In the data rows, zero lies at 4.5, halfway between 4 and 5.
Here are some points, each followed by its number:
[6 2 5 5 4 4 4 4 5 5 6 4 5 4 2 4 2 8 3 5 5 3 7 6 6 5 5 5 4 4 3 5] 0
[4 5 6 6 5 4 6 5 4 5 6 5 4 4 1 4 2 9 1 7 6 5 8 5 5 5 5 6 4 5 3 4] 1
[7 1 5 4 3 5 2 4 4 4 4 4 4 4 3 6 3 7 4 6 5 3 7 5 6 5 3 5 4 5 3 5] 2
[3 7 5 3 4 6 3 3 5 5 4 5 3 5 0 4 6 1 4 3 2 5 0 5 5 2 9 4 5 6 1 3] 3
[6 1 6 6 4 4 4 5 5 4 6 2 5 5 3 4 3 7 4 5 5 3 6 6 4 5 7 4 4 4 5 4] 4
[2 7 7 3 3 5 2 2 4 4 2 6 3 5 1 6 6 0 3 3 1 5 0 4 6 2 8 3 6 6 2 4] 5
[3 7 9 6 8 4 9 7 5 5 4 4 5 5 7 3 7 2 5 4 5 8 6 4 4 6 3 7 4 4 4 4] 6
[3 7 3 5 6 2 6 4 5 4 7 2 5 5 4 4 3 7 4 3 6 4 7 5 6 6 4 6 4 4 5 4] 7
[5 3 6 2 2 7 3 5 3 4 5 5 3 6 3 6 7 0 4 4 3 4 0 3 4 2 8 1 6 6 5 4] 8
[7 0 4 4 2 7 2 4 3 4 5 4 3 6 4 6 7 2 2 5 4 3 2 4 5 3 4 2 6 5 6 6] 9
[7 0 1 5 4 5 3 4 4 3 5 2 4 6 6 6 2 8 4 5 6 3 4 4 5 4 4 3 6 4 6 5] 10
[3 6 5 6 4 3 7 6 5 5 5 5 4 4 1 4 2 8 5 5 6 5 9 7 4 5 4 7 4 4 3 5] 11
[3 3 7 3 3 6 0 2 9 4 4 7 5 7 9 4 7 0 0 3 2 2 1 5 8 3 0 5 6 4 9 3] 12
[2 9 5 3 4 6 4 4 4 5 2 7 2 5 2 7 6 1 5 1 1 5 0 4 4 1 9 2 6 6 3 4] 13
[6 0 5 4 4 6 3 5 4 4 6 4 4 5 5 4 6 3 3 5 5 4 2 4 4 4 6 3 5 5 6 5] 14
[4 5 5 5 5 3 5 4 3 5 5 4 5 3 2 5 1 9 4 6 6 3 8 5 6 5 4 5 4 5 4 5] 15
[2 9 3 7 7 4 9 6 5 5 7 4 5 3 0 3 6 4 3 4 6 6 7 5 6 5 4 7 3 5 4 4] 16
[8 0 0 4 3 4 2 4 6 4 1 5 5 6 9 6 4 7 3 5 6 4 5 4 4 4 0 3 6 3 9 5] 17
[7 0 5 4 3 5 2 3 5 5 6 4 5 5 2 4 4 5 3 6 4 3 6 6 5 4 6 5 4 4 3 4] 18
[4 5 5 4 3 7 4 5 3 4 4 5 3 5 4 6 6 0 5 3 3 5 0 4 4 3 7 2 6 5 5 5] 19
[6 2 8 6 4 5 4 5 4 4 9 2 4 5 0 3 2 9 1 6 7 5 5 4 4 4 9 5 5 6 3 3] 20
[2 9 5 7 6 3 9 7 5 5 6 5 5 3 0 4 5 5 4 4 5 6 7 6 6 6 4 7 3 5 3 4] 21
[7 1 7 3 3 5 3 4 4 5 5 5 5 3 1 5 4 6 4 6 5 4 6 4 5 4 5 6 4 5 3 5] 22
[4 9 1 6 8 5 9 6 4 5 9 3 5 5 0 1 7 2 3 3 5 7 5 3 6 6 4 7 4 5 5 4] 23
[5 3 6 3 2 7 3 4 3 5 4 5 3 6 2 6 7 0 4 4 2 4 0 4 5 3 8 2 5 6 4 5] 24
[3 7 5 2 4 6 3 3 5 5 3 6 3 5 1 5 7 0 5 2 1 5 0 5 5 2 9 3 6 6 1 3] 25
[2 9 5 7 7 4 9 6 5 5 7 5 5 3 0 3 5 4 3 4 5 6 7 5 7 6 4 7 4 5 4 4] 26
[8 0 0 3 3 3 2 4 9 3 0 6 5 6 9 5 5 6 2 6 4 3 5 5 3 4 0 4 5 3 9 4] 27
[3 6 5 2 3 5 2 3 4 5 2 5 3 5 1 6 7 0 5 3 1 4 0 4 5 2 9 3 6 6 1 4] 28
[8 0 6 4 3 6 1 4 1 4 4 2 4 4 3 7 5 5 3 5 5 3 4 2 6 4 4 2 5 4 5 5] 29
[6 2 6 4 3 7 0 4 1 4 4 5 3 4 3 8 8 0 2 3 3 3 1 3 5 3 3 3 5 4 4 7] 30
[5 2 6 4 3 8 2 4 0 4 4 5 3 4 1 8 7 1 3 4 3 4 1 3 4 3 5 2 5 4 3 7] 31
[3 6 6 3 4 5 2 2 4 4 3 6 3 4 1 6 6 1 3 3 2 4 0 5 5 3 8 4 5 5 1 4] 32
[5 5 2 6 4 2 5 5 8 5 0 6 5 5 9 4 1 9 9 5 6 5 8 6 2 5 0 5 4 3 6 5] 33
[2 8 7 7 7 3 7 6 4 4 1 4 6 5 9 4 4 7 9 6 7 7 6 4 3 6 3 5 4 4 6 4] 34
[8 0 3 1 4 4 3 4 3 4 3 7 5 3 7 6 3 6 4 7 5 3 6 4 6 4 2 4 4 5 6 5] 35
[7 2 2 6 4 4 3 5 5 4 6 3 4 6 5 4 1 9 5 5 6 3 5 6 5 5 5 4 5 4 6 5] 36
[3 7 6 2 4 6 2 2 4 4 3 7 3 5 1 6 7 0 3 3 1 5 0 4 5 2 9 3 5 6 1 4] 37
[8 0 0 5 3 3 3 5 9 4 1 5 6 6 9 4 3 7 4 6 5 4 5 6 2 5 0 3 5 3 9 4] 38
[6 2 5 1 4 6 2 4 5 5 3 7 5 3 7 5 6 2 3 3 4 3 4 4 5 4 1 6 4 4 6 5] 39
[6 1 4 0 3 7 1 3 4 5 4 7 4 3 5 6 6 1 2 3 3 3 3 4 5 4 3 4 5 5 5 5] 40
[2 8 5 2 4 6 3 2 4 5 2 7 2 4 0 6 6 1 4 2 1 5 0 4 5 2 9 3 5 6 0 3] 41
[5 3 6 6 4 4 5 6 5 5 8 5 4 3 0 4 1 9 3 6 5 4 8 8 6 5 7 7 4 5 1 4] 42
[5 4 1 5 4 2 6 5 8 4 0 6 6 5 9 3 2 9 9 7 6 5 7 5 1 5 0 4 4 3 7 4] 43
[7 1 8 5 4 5 4 4 4 4 7 3 4 5 2 3 3 6 4 6 6 5 5 4 4 5 8 4 5 5 3 3] 44
[7 0 4 1 4 5 3 4 3 5 4 7 4 3 4 6 4 5 4 5 5 3 6 4 6 5 3 5 4 5 5 5] 45
[2 8 6 7 6 4 7 3 5 5 6 3 5 4 5 4 3 7 5 6 5 5 7 4 6 6 4 5 4 5 5 4] 46
[8 0 6 4 3 6 2 4 2 4 5 4 4 4 1 6 4 6 4 6 5 3 5 4 6 4 4 4 5 4 3 5] 47
[4 4 6 1 4 8 0 3 4 5 4 7 4 3 5 7 7 0 1 1 2 3 1 4 5 4 3 5 5 5 5 6] 48
[3 6 5 2 3 5 2 2 5 4 2 5 2 5 0 5 7 0 5 3 2 4 0 5 5 2 9 3 6 6 1 2] 49
[3 7 5 6 5 1 7 6 8 5 0 6 6 5 9 4 2 8 9 5 6 6 8 6 1 6 0 5 4 3 6 4] 50
[7 0 0 3 2 5 1 3 9 3 2 6 5 7 9 6 7 2 0 5 4 2 3 5 5 4 0 3 6 3 9 4] 51
[4 4 6 4 4 7 2 4 2 4 4 5 4 4 3 7 7 1 4 3 3 4 1 4 4 3 4 3 5 4 4 6] 52
[5 3 6 6 4 4 5 5 4 5 7 5 4 3 0 4 1 9 3 6 5 4 8 7 6 5 6 7 4 5 2 4] 53
[4 5 1 6 5 2 6 5 8 4 2 6 6 5 9 3 2 8 9 7 6 5 7 5 2 5 1 4 4 4 7 4] 54
[7 2 0 4 3 3 4 4 9 4 2 6 5 6 9 4 4 7 4 6 6 4 6 5 3 5 0 4 5 3 9 4] 55
[7 0 2 2 4 4 3 4 3 5 3 7 5 2 7 7 2 7 5 8 5 3 7 4 6 5 2 4 4 5 6 5] 56
[2 9 6 7 5 2 8 7 6 5 5 3 5 5 6 2 3 6 8 4 6 6 6 6 1 6 4 6 4 4 5 4] 57
[8 0 5 3 3 6 1 4 2 4 4 4 4 4 3 7 5 4 3 5 4 3 4 3 6 4 4 3 5 4 4 5] 58
[7 0 8 3 3 5 2 4 4 5 5 4 4 4 2 5 4 6 4 6 5 3 6 4 5 4 5 5 4 5 3 5] 59
[3 8 8 6 8 4 9 7 4 5 5 3 6 5 8 2 7 1 6 3 5 8 5 4 3 6 3 7 4 3 4 5] 60
[7 0 3 1 4 5 3 4 3 5 3 7 5 2 8 6 3 6 4 7 5 3 6 3 6 5 2 4 4 5 7 5] 61
[4 3 6 4 3 8 1 4 0 4 4 4 3 5 3 9 9 0 1 4 3 4 0 1 4 3 4 0 5 4 5 7] 62
[4 5 6 2 4 7 1 2 7 5 3 5 4 5 1 4 7 0 5 4 2 3 0 5 6 3 9 2 5 5 2 2] 63
[7 0 5 3 4 4 3 4 3 4 6 6 4 3 5 5 3 7 4 7 5 3 6 4 6 5 5 4 4 5 5 4] 64
New points follow, each followed by the numbers of its five nearest points above by angle, nearest first.
[3 6 7 6 5 4 6 5 4 5 5 4 5 4 3 4 3 8 2 7 6 5 7 5 5 5 5 6 4 5 3 4] 1 15 53 11 42
[4 5 6 3 4 7 1 1 7 5 3 5 4 5 1 4 7 0 5 5 2 3 1 5 7 3 9 2 5 5 2 2] 63 49 25 3 28
[4 8 2 7 8 5 9 5 4 5 9 3 5 5 0 1 7 2 3 3 5 7 5 4 5 6 4 7 4 5 4 4] 23 16 26 21 60
[6 0 6 4 3 7 1 2 6 5 6 4 4 5 1 3 6 1 4 5 3 2 3 6 5 3 9 3 5 5 3 3] 63 18 24 8 49
[7 2 4 4 3 4 2 3 6 5 5 5 4 4 0 5 4 5 4 5 3 3 6 8 5 4 6 6 4 5 1 4] 18 22 0 42 59
[3 7 4 7 5 2 7 6 6 4 7 2 6 5 7 2 3 8 5 5 6 5 6 5 1 5 5 6 4 4 5 4] 57 7 46 34 50
[3 9 4 7 6 2 8 7 5 4 9 2 6 5 7 0 4 5 5 4 6 7 5 4 1 6 5 7 4 4 5 4] 57 60 23 6 7
[4 6 5 6 5 4 6 6 5 4 9 3 5 5 5 1 3 8 2 5 6 5 5 4 1 5 6 6 4 5 4 3] 20 1 57 7 42
[3 6 6 3 3 7 4 4 2 5 4 5 3 5 3 6 7 0 5 3 2 5 0 3 4 2 8 1 6 6 5 6] 19 24 8 13 28
[6 1 4 0 4 6 1 3 4 5 3 7 5 3 5 6 6 1 2 3 3 2 4 4 6 4 2 5 5 5 5 5] 40 39 48 45 30
[4 4 4 4 5 4 5 4 4 4 5 5 4 3 4 5 2 8 5 7 5 4 5 4 5 4 7 3 4 5 4 4] 15 64 53 1 42
[3 8 7 6 8 4 9 7 4 5 6 3 6 5 7 2 6 1 6 3 5 8 5 4 3 6 4 7 3 4 4 4] 60 6 57 23 34
[6 0 4 4 2 7 2 4 2 3 5 3 3 6 5 7 7 1 1 5 4 3 1 3 5 3 5 1 6 5 7 6] 9 62 14 30 8
[3 8 6 6 5 2 8 6 8 5 0 5 5 5 9 4 2 7 9 5 6 5 8 6 1 6 1 6 3 3 5 5] 50 33 34 54 43
[5 6 2 6 5 2 6 5 8 5 0 6 5 6 9 5 1 9 9 5 6 6 8 6 1 6 0 5 4 2 7 5] 33 50 43 54 55
[8 0 3 4 3 4 2 3 6 4 5 5 5 5 4 4 4 6 3 6 4 3 6 6 5 4 4 5 4 4 4 4] 18 2 64 0 59
[6 3 3 6 4 4 3 5 5 4 4 4 4 5 5 4 2 8 7 5 6 4 6 5 4 5 4 4 5 4 5 5] 36 33 10 43 54
[7 0 6 2 3 6 0 3 3 5 5 5 4 3 2 6 6 2 4 5 3 3 3 4 6 4 4 4 5 4 2 5] 58 30 40 47 31
[2 9 9 7 8 3 8 5 4 4 0 3 6 5 9 5 5 4 9 5 5 7 6 3 4 6 3 5 4 3 5 5] 34 6 60 50 57
[7 0 4 6 4 4 3 4 5 4 8 3 5 5 2 4 3 8 4 5 5 2 6 6 5 4 8 3 4 4 5 4] 4 0 18 36 20
[3 8 5 8 6 3 8 5 5 5 8 4 6 4 5 2 4 7 3 6 6 6 6 4 4 5 5 5 4 6 4 4] 46 16 26 21 57
[2 9 4 5 6 2 7 5 4 4 8 1 5 4 2 4 3 7 4 2 6 4 7 4 6 6 5 6 4 4 5 4] 7 16 26 21 46
[3 8 3 5 6 2 7 4 4 4 7 1 5 5 4 5 3 7 5 3 6 4 7 4 6 6 4 6 4 4 6 4] 7 46 16 26 21
[5 4 5 5 5 4 5 4 4 4 4 4 5 4 4 5 2 8 4 6 6 4 7 4 5 5 3 5 4 4 4 5] 15 1 0 2 53
[2 8 7 6 5 2 8 6 7 5 1 4 6 5 9 3 3 7 9 4 6 7 8 6 1 6 1 6 4 3 5 5] 50 34 57 33 54
[6 3 3 6 4 4 3 5 4 4 6 4 4 6 4 5 2 8 5 5 5 4 4 5 4 4 6 3 5 5 5 5] 36 10 4 20 0
[7 1 5 5 3 5 3 4 4 5 6 4 5 5 2 5 3 8 3 5 5 3 6 5 5 5 5 5 4 4 3 5] 0 2 18 47 59
[4 4 4 4 5 4 5 4 4 4 5 5 5 3 4 5 2 8 5 7 5 4 5 4 5 4 6 3 4 5 5 4] 15 64 1 56 53
[2 8 6 7 7 3 8 3 5 5 6 3 5 4 5 4 4 7 6 5 5 5 6 4 6 6 4 5 4 4 5 4] 46 7 57 26 34
[3 6 4 6 5 3 6 3 4 4 5 4 5 4 7 5 2 9 6 7 6 5 7 4 6 5 3 4 4 5 6 4] 46 54 15 34 33
[3 7 4 5 6 3 7 5 4 5 7 2 5 4 2 4 2 8 5 3 6 4 8 5 6 6 5 5 4 4 4 4] 7 15 11 46 21
[7 1 3 6 4 4 3 5 5 4 6 3 4 6 4 4 2 9 5 5 6 3 5 6 5 5 5 4 5 4 5 5] 36 10 4 0 2
[2 8 5 2 3 6 4 5 3 5 2 7 2 5 2 7 6 0 5 2 1 5 0 4 3 1 9 1 6 6 5 5] 13 19 25 28 41
